Here are some numbered points:
(-40 12 0 -34 12 9 1 9 13 -10 -14 -8 11 -1 19 -16 -5 9 -27 6 4 -15 -9 1 20 -8 -10 29 -7
 0 5 -2 -26 1 -2 -13 -1 -15 -22 22 -26 45 7 4 2 -13 -2 -4) 0
(-20 55 -7 12 42 -8 5 -18 -21 37 5 -28 15 -41 6 62 13 -17 9 -31 -26 3 -19 22 -28 0 3 -15 -9
 -28 -28 -23 23 11 -30 8 23 -18 62 -23 -13 -3 25 10 8 2 4 -5) 1
(30 37 -9 -5 -27 0 25 -21 -23 -1 47 -21 3 3 -10 20 44 16 -6 -5 -8 14 -4 3 12 42 10 15 -21
 -6 4 21 -24 -11 -23 -14 3 8 -8 37 -3 3 1 -40 38 -19 -3 2) 2
(28 -37 -3 21 -3 26 -11 -7 -10 -14 24 13 43 41 -2 0 -28 14 14 4 -5 -3 16 25 2 14 -21 -25 43
 -7 -4 -8 38 16 52 10 -3 48 -14 -71 -14 9 -20 17 -10 23 -39 -22) 3
(21 9 -15 -9 35 38 -33 -21 12 -34 -24 -8 38 -14 51 43 26 13 -5 10 -16 -46 -6 9 5 -48 -85 -51 10
 -27 -39 -21 76 34 3 31 16 -35 24 -27 -22 40 -7 31 -14 40 3 -20) 4
(-27 -14 36 3 5 -17 9 10 31 -23 -1 0 -4 30 -18 -29 -86 19 11 -7 -64 61 -8 18 1 -15 23 27 29
 1 0 30 22 -50 17 21 -2 14 -28 -54 55 38 24 -5 -16 -8 -9 70) 5
(21 -61 -11 8 9 8 23 35 73 53 7 -3 6 -17 -26 -40 10 2 56 -5 11 -39 7 -1 14 -1 41 -32 57
 1 50 45 22 10 -22 6 13 25 -31 -17 21 20 -19 -19 -31 12 0 68) 6
(13 -48 4 -20 -1 -2 5 25 22 21 -15 16 -12 -12 28 -44 -7 26 27 9 1 -37 20 -26 27 4 -8 -45 -22
 -4 17 -2 4 -3 -48 28 -20 -12 -11 6 40 28 13 -8 25 32 17 16) 7
(-11 25 -14 9 -13 -8 15 6 23 30 -14 2 11 -4 -3 -9 30 17 12 -3 -1 0 -14 -3 4 16 -21 -10 11
 -14 19 16 -2 7 -30 -9 -7 -8 4 21 -21 -4 8 -27 -9 -6 17 14) 8
(16 -3 -23 41 -5 18 22 -10 29 25 32 10 -15 -14 2 6 2 -19 0 -11 -25 7 17 -16 13 -43 21 17 15
 -11 -12 12 22 -18 -11 -1 11 -17 25 -9 -1 -30 -11 -7 -43 29 -18 42) 9
(-24 23 10 -25 46 4 -16 25 -56 5 -24 -30 17 -8 -10 3 -38 -5 -3 -26 21 -10 -8 20 10 38 15 8 -36
 -7 -19 3 11 8 19 1 7 18 -6 -13 36 -23 27 8 25 -30 -11 -14) 10
Which three points above are nearest to each new point by angle, seen from the average point of the numbered points? Their numbers follow each, nearest first.
(-17 25 -12 -14 -2 -21 24 2 -19 -2 12 18 -33 -10 -15 23 -18 15 3 10 3 23 -12 4 18 6 11 29 -29
 10 8 0 -26 11 9 -42 -1 -3 -5 6 23 6 21 0 -20 -41 -15 -10) -> 2 0 10
(32 -19 14 -42 0 37 -29 7 -22 -10 19 18 -18 4 29 -6 19 65 -24 35 30 -20 -11 7 27 -12 -27 47 -76
 -35 -26 -1 -12 -5 16 5 21 -18 25 30 35 -63 13 8 -21 14 -37 -28) -> 10 2 0
(0 24 -15 -9 -16 -21 -8 6 -7 5 11 -13 8 -1 14 8 27 0 -5 -24 6 -14 6 -4 2 27 1 -8 4
 3 16 -41 -15 15 -2 -24 -9 14 -6 18 -29 20 8 3 35 10 2 -10) -> 2 0 8
(-1 -26 7 32 -42 -25 -39 -19 21 -50 -48 45 -62 1 -3 -30 -31 9 -34 36 -4 27 23 -43 11 -50 -53 -8 -22
 -9 3 -10 -14 -28 -11 25 -21 -21 -41 30 5 -48 -21 -1 -26 -1 5 1) -> 7 9 0
(-72 67 -15 1 15 -19 -12 -39 7 -30 -24 13 35 40 -14 -18 -34 -58 1 -34 -37 9 -31 21 -48 61 2 -5 2
 41 12 -14 -26 44 4 -35 -54 4 28 -41 -44 26 -12 5 8 -21 10 -28) -> 0 1 10
(44 -27 10 1 -35 18 -26 25 2 1 -29 17 -21 -7 10 -29 41 47 16 29 12 -12 10 -11 20 11 -40 -23 -1
 -25 41 -9 2 21 39 3 -10 -6 -53 17 -10 2 12 -11 3 5 11 -22) -> 7 8 0
(-54 0 2 14 2 -23 19 -3 4 1 -38 10 -5 1 21 6 -23 -14 -23 -33 -21 8 3 8 5 17 14 -38 15
 9 -12 -4 17 -18 -4 -8 -2 19 12 3 -5 -1 6 26 -11 -21 20 1) -> 10 1 0
(-30 34 48 22 -64 -21 -22 8 -13 -30 17 -8 -8 39 -11 -1 -12 -32 -29 -21 -24 41 7 2 -58 16 -2 42 -35
 -24 17 -39 -42 -27 -21 11 -12 9 12 17 -29 -5 7 -3 29 1 25 13) -> 2 0 8
(-11 -12 4 6 -10 -13 -3 -2 -17 20 -7 11 -1 -13 -5 -6 -24 -18 25 7 -10 27 -15 -14 0 7 26 -12 5
 4 -8 -4 -15 -1 5 -8 -4 5 -12 -7 26 9 14 2 -8 9 19 -12) -> 10 5 7
(-33 -11 -16 12 -11 -22 -3 -1 -14 3 -24 4 4 -7 2 -16 6 1 30 -1 31 -14 25 -28 -4 10 0 -19 -37
 6 41 -56 -22 8 -28 -14 -15 -13 -18 28 -3 -9 -4 -10 12 27 10 -17) -> 7 8 0
(16 14 -6 -46 -12 -25 21 27 5 4 -3 -59 -5 -39 -73 -12 32 25 -11 11 7 16 10
 -29 7 -9 13 -18 25 54 -22 2 -30 11 -4 -15 -1 13 -109 -10 25 -5 -2 -35 7 -32
 35 19) -> 2 6 8
(-32 18 -3 -12 23 7 25 -13 -1 7 19 -8 -6 -7 -24 11 -22 6 -7 4 -19 36 5 -11 15 20 39 11 -3
 23 -9 -11 -28 -9 9 -28 12 1 -5 8 32 -3 27 7 -3 -2 -2 -11) -> 10 2 0
(-1 25 -16 -15 -13 14 -3 5 -19 6 12 -31 27 -1 23 10 33 0 6 -13 8 1 15 1 1 12 -5 -18 -9
 6 20 -50 -34 16 -6 -23 -12 5 -1 23 -37 33 9 2 36 8 -6 0) -> 2 0 8
(-43 21 -14 3 -2 -17 14 -7 -14 5 14 8 -33 -13 -13 23 -18 19 15 21 21 24 -29 -2 17 11 25 19 -37
 -9 7 -8 -38 10 15 -41 10 -2 -4 11 28 -6 25 2 -19 -32 -14 -22) -> 10 2 0
(15 1 -25 -4 8 4 -11 -15 -24 9 -7 28 -32 -35 -1 13 15 -8 -5 8 28 -19 5 -22 24 -25 3 29 -49
 -3 -12 9 -8 4 -10 -28 -5 -23 -9 10 22 -20 -15 -19 8 -15 -14 5) -> 2 0 10
(-17 19 31 17 -34 -17 -17 -6 -1 -27 6 -13 -8 40 -11 -9 -20 -20 -12 -6 -6 19 17 4 -36 19 -10 22 -10
 -6 16 -18 -31 -23 -1 5 -20 6 3 15 -20 -2 2 -9 29 -5 9 0) -> 2 0 8
(0 -27 -26 -17 -24 -14 9 2 14 -17 -7 39 23 -11 -6 -10 40 -23 -15 -10 -11 -5 -4 -1 8 -7 12 39 27
 3 -29 45 -24 1 12 -36 -4 1 -42 7 -35 32 -31 -23 -27 -47 14 9) -> 0 8 2
(32 -20 -1 -18 15 15 -10 27 4 -29 -4 -30 20 4 7 -7 26 41 3 7 32 -15 8 16 -9 -28 -50 -35 8
 3 -1 -9 27 30 6 21 2 12 -16 -31 -15 3 0 13 1 9 -11 -14) -> 4 3 7
(-5 28 28 -14 87 -40 36 18 59 6 47 -13 -81 -23 -47 41 24 28 11 12 -46 75 -9 -13 -9 4 1 11 15
 45 -22 44 8 -22 -67 39 -17 -12 23 -13 38 37 35 13 32 -57 23 21) -> 5 1 2
(4 -16 37 14 -4 -15 -18 -2 -25 36 -14 23 -3 -14 -7 -2 -39 -12 74 16 -17 51 -3 -39 -3 6 38 -18 30
 7 3 0 -23 -16 52 -12 -1 10 -20 -18 60 -5 31 -2 -17 12 17 -10) -> 5 10 3
(9 -21 4 9 6 3 -5 4 3 22 -5 24 -16 -11 -6 -24 3 3 14 3 2 -1 11 -11 0 -5 9 -8 7
 -9 3 -10 2 -11 14 4 0 -2 -12 -15 15 -13 8 11 -3 16 -3 9) -> 7 9 6
(27 -20 -1 2 -19 4 -17 4 -10 4 1 6 -7 -4 -25 -16 2 -10 20 12 13 -6 18 -40 -25 6 5 6 -1
 -5 12 -16 -5 1 13 5 -19 6 -25 10 8 -32 -23 -11 4 13 7 -1) -> 2 7 3
